One vector is turned by the same rotation once a tick. Each row is the vector after some number of ticks, and that number follows the row.
The counts run from 0 to 622.
[-38   3  -4 -25  12  -2  23  -6  24   7  11  -3 -16  -5  -3   8  27 -13
 -13  -7  -8  -4   7   3  -9  14   8  -7   3 -17   8   3  -2  20   7  11
 -24  21   4 -10   4  -1  -8  22   6  16  -4] => 205
[ 28   0  18   6   6 -19  -9  13 -21   7   3   4   7   6   3  -3 -15  10
   3   4 -11 -29  13   1  13 -13 -26 -14  -8  13   3   2  21 -26  -4   8
   5  -8  15  17 -12   3 -21  -6 -11   2 -10] => 410
[ -7  16  18   8  -8   0  20 -15   2 -14   1   5  -5  10   7 -15  37  23
  11   5 -10  -2 -25 -11  -4   0   4  14 -12 -14   5   8  -3   1 -33   0
  24  -9  10  -5  -2  14  -6   0   3   9  -3] => 82
[  3 -31   0  -5  -4 -21 -10  17 -13 -15   7  -2  13  16   1   6  11  -8
 -12   3 -29  18  -3   5 -18   7  15   1   4  11  10 -16 -22  -6 -14  -7
   9  -3  11  23  16   1  -4  -9  10 -27   0] => 307
[ 17   2  11 -13  -2 -14 -14  -5 -15  19  20 -31 -18   8  15  -8   9 -12
 -11  -2 -20 -19 -19   1  11  10  10 -23   3  13 -14 -17   3  -2  -7  17
  -3  16   7   3   8  19  16  -8 -15  -4   8] => 278
[ 22  -7   7  -9  -4   8 -28   1 -15  17   9 -25 -12  10   9  -9 -16 -10
   0   0   0 -16   7   8  17   5   5 -24  -6  20 -11 -14  -4   6  13  10
 -11  -2   4   4  -2   6  30 -21 -16  -7  -6] => 532
[ -1  16  -1 -19  -6  12   7 -28   9  11  17 -20 -29  -8   3 -11  12 -17
  -8   5   4  -8  -8   4   6  18  12 -11  -2 -11 -18  -2   4  11   8  17
 -12  14  -7 -19  -3  14  26  13 -12  18   8] => 600
[-15 -17  11 -10   1 -22   7  -6  -1 -21  10  -2   3  18  -6   0  34  -9
  -4   9 -26  14 -21  -3 -23  13  21   3   4   2  18   0 -17  -1  -8   2
   6   6   3  11  14  -8 -20   7   7 -18  -1] => 173
[-10   3  -4  -9 -17  13  -4 -20  11  20   9  -8  -7  16  -3   1   4 -25
  -1  -9  -5   4  17  -5  16  -1  11  -4   4 -10  20   1 -21  17   9   5
 -11  -5  22  -6  -6  27  36   0  -2  23   2] => 94
[ -4 -10 -13  -8 -10 -15   6  -3   4   7  10   9  10  12  -8  20   6 -21
  -9  -6 -19  15  31  -2   1  -9  -4   3   9 -14  23  -1 -15  -5  -2  -2
   0  -4  24   9  -6  29   7  12  18  20  15] => 140
[  7 -10   9 -21  -2  13 -13   1  -8   4   6  -8 -18  -3   3 -13 -14 -11
  -3   7   8 -21  31  21   3   3  -5 -16 -21  -5 -24 -12  -5   9  26   5
 -27  -2  11   1 -14  -2  16 -12  -4   3 -17] => 257
[ -7  15 -14   7  16   8  -6  12  19  25   4   9  14 -21  16  21  10 -10
  -5 -16  14  -1  -8  -7  -1  13   7  19  25  -2  27   4  -6   8 -23 -19
   4  12  14  -5   9  13 -12   4   2   5  19] => 385
[ 11 -21   6   3 -12   4 -16   3  -7 -17   0  -2  11  29 -16   0  -9  -4
   5   3  -2  17  -3  -4  -6   4  21  -7  14  29  27   6 -16   2   6 -10
   2 -15   1  11   6 -17  15  -7  -9 -27  -9] => 516
[ -5 -17  27   2  -5  -7  12  -4  -7 -33  -9  13   6  28 -19 -10   7  13
  18  17 -10  -2  12  -1  -6 -12  -3  -3 -17   4  13  15  -2  -6  11   8
   2 -19  12  10  -8 -20 -13  -2  -1  -4 -28] => 105
[ 17 -27   4 -16   8 -10 -27  25 -15   7  11 -15  -2   4  14   0 -11  -7
 -13   0 -20  -6   6  15  -8   6   5 -18  -8  20 -15 -29  -8  -3  -5  -1
  -8   4  10  20   5   0   4 -25  -2 -24  -2] => 442
[ 19 -28   5 -14   8  -1 -36  19 -18   6   9 -11  -1   1  10  -1 -15 -12
  -5   4  -2 -11  11  21  -7  11   5 -13  -6  16 -17 -23 -12  -4   9  -6
 -13   0   9  17   4  -9   6 -25  -9 -24  -2] => 122
[ 24   7   2  -5   5  19 -13 -10  -9  -3  12  13  -5 -20   8  -9  -6 -21
  10  20  37 -18  10  23   0  13 -13   3 -10  -6 -19   6  -5 -16  25  -5
  -9  -2  -5  -7 -14 -12 -10   5 -15   2  13] => 57
[  2  -7  -5  -4 -22 -10   2 -20  -3  -5  12  10   3  21  -6   3  11 -20
  -2   7 -16  13  23  -1   3 -13  -3   7  -7 -21  14   0 -23  -6   2   2
   6 -19  23   5 -13  33  20   2  14  23   8] => 580
[-34  13   4 -12   1  10  15  -8  27  12   1 -17 -14   8   0   3  26  -2
  -1 -17  -8  -1 -17 -13   1  13  25  -2  10   2  26   7  -5  28 -11   4
  -9  17   5 -12  14   1  11   9  -7   9  -7] => 249
[ 23 -11 -14   0  -9 -27  -2   3 -12  -8  17  -5   7  11  -3  14   8  -8
 -23   4 -28  16 -12  -4 -12   0   4 -10  18  11   6  -7   1 -19 -17   4
  16   0  -4  10   3  20   1  15  11 -12  26] => 142
[  6   9   8   0 -18  -5   8 -31 -11 -10  17   7  -2   8   4 -11  30 -19
  12  18  -5  -3  -5  -1   0   0  -4  19  -9 -26  -3   7 -19 -14  -6   8
  17  -7  13  -7 -11  29   4   8   3  19  14] => 446
[ 12   1  28  13 -15   3   6 -15 -11 -20  -2   5   3  33 -17 -22  -2  12
  25  12   2  -7   0  -8  11 -12  -4  -4  -9  11  17  25   2 -10   7   5
  11 -22  10   7 -11  -9   6  -3 -14  -1 -22] => 60
[ -4   5 -15   4 -18   4   3 -14   9  10   9   1   1  14  -2  11   7 -13
  -7  -8  -8  18  15  -8   7  -6   7   6  10 -16  22   7 -17   9 -10  -4
   5 -11  18  -5  -9  36  30   8  14  23  13] => 95
[-16   1 -10   4  14  13 -12  14  16  27   1   5  15  -8   7  16   2 -11
   0 -25   4   1   1  -5   5   9  13  13  25   4  39   3 -16  15 -13 -15
  -5   8  20  -1   9   7   2  -3  -3   4   7] => 64
[  3   3  30   7  -5   7   3  -1  -3   4  -8 -14  -7  26  -5 -20  -4  17
  17  -5  -6 -20  -7 -12  19  -5   6 -21  -7  22  15  13  10  11   0  11
  -6 -10  12   7   1  -5  16 -14 -20  -1 -31] => 501
[  4 -13   0   1   2  -7 -18  -2  -6   1  10 -12   8  13   1   7  18 -13
  -8   3  -8  18 -27  -7 -14  21  31   3  21  22  17  -3 -23   3 -15 -10
  12   1   0   6  25   0   7  -1  -4 -30  11] => 263
[-11   4   6 -30   8   5  16  -3  10   0  10 -15 -29  -8   2 -13  13   3
 -13   0  -5 -18   0  10  -9  12   4 -21 -17  -8 -28 -10  13  10  12  20
 -25  14  -7  -9  -6 -10   2   7  -5   7 -12] => 70
[ 22  21  13   9  -5   2  10 -25  -8  -7  15  14  -6  -6   8 -13  18  -6
  15  21  17 -18 -12  -2   3   3 -12  14  -7 -11  -8  16   8 -25  -6   9
  13  -1  -3 -13 -10   6 -19  16  -9  12  16] => 312
[  2 -13  12 -24   4   5 -12   8  -5  11   5 -14 -16   4   9 -16 -12  -4
  -5   0  -5 -22  27  16   7   3  -1 -18 -18   0 -21 -17  -1  11  15   9
 -26   3  12   9  -8  -3  16 -19  -9  -1 -18] => 577
[-20  -8  27 -12  -1 -20  13 -11  -1 -11   8 -10  -2  26  -5  -6  41 -10
   4   5 -27  -6 -20  -9  -8   5  16   0  -4   1  18   6 -13   4  -6  17
  -1  10   4   4  18  -4 -14   9 -12  -5 -12] => 613
[ 18  -7  26  -7  -3 -14  -8   4 -19   8   3 -16 -11  19  -3 -13 -13   4
   2   1 -18 -26   6  -1  17  -8  -9 -30  -8  16  -5  -2  15  -8  11  19
 -12  -2   8  13  -5  -3   8 -12 -19  -1 -19] => 91
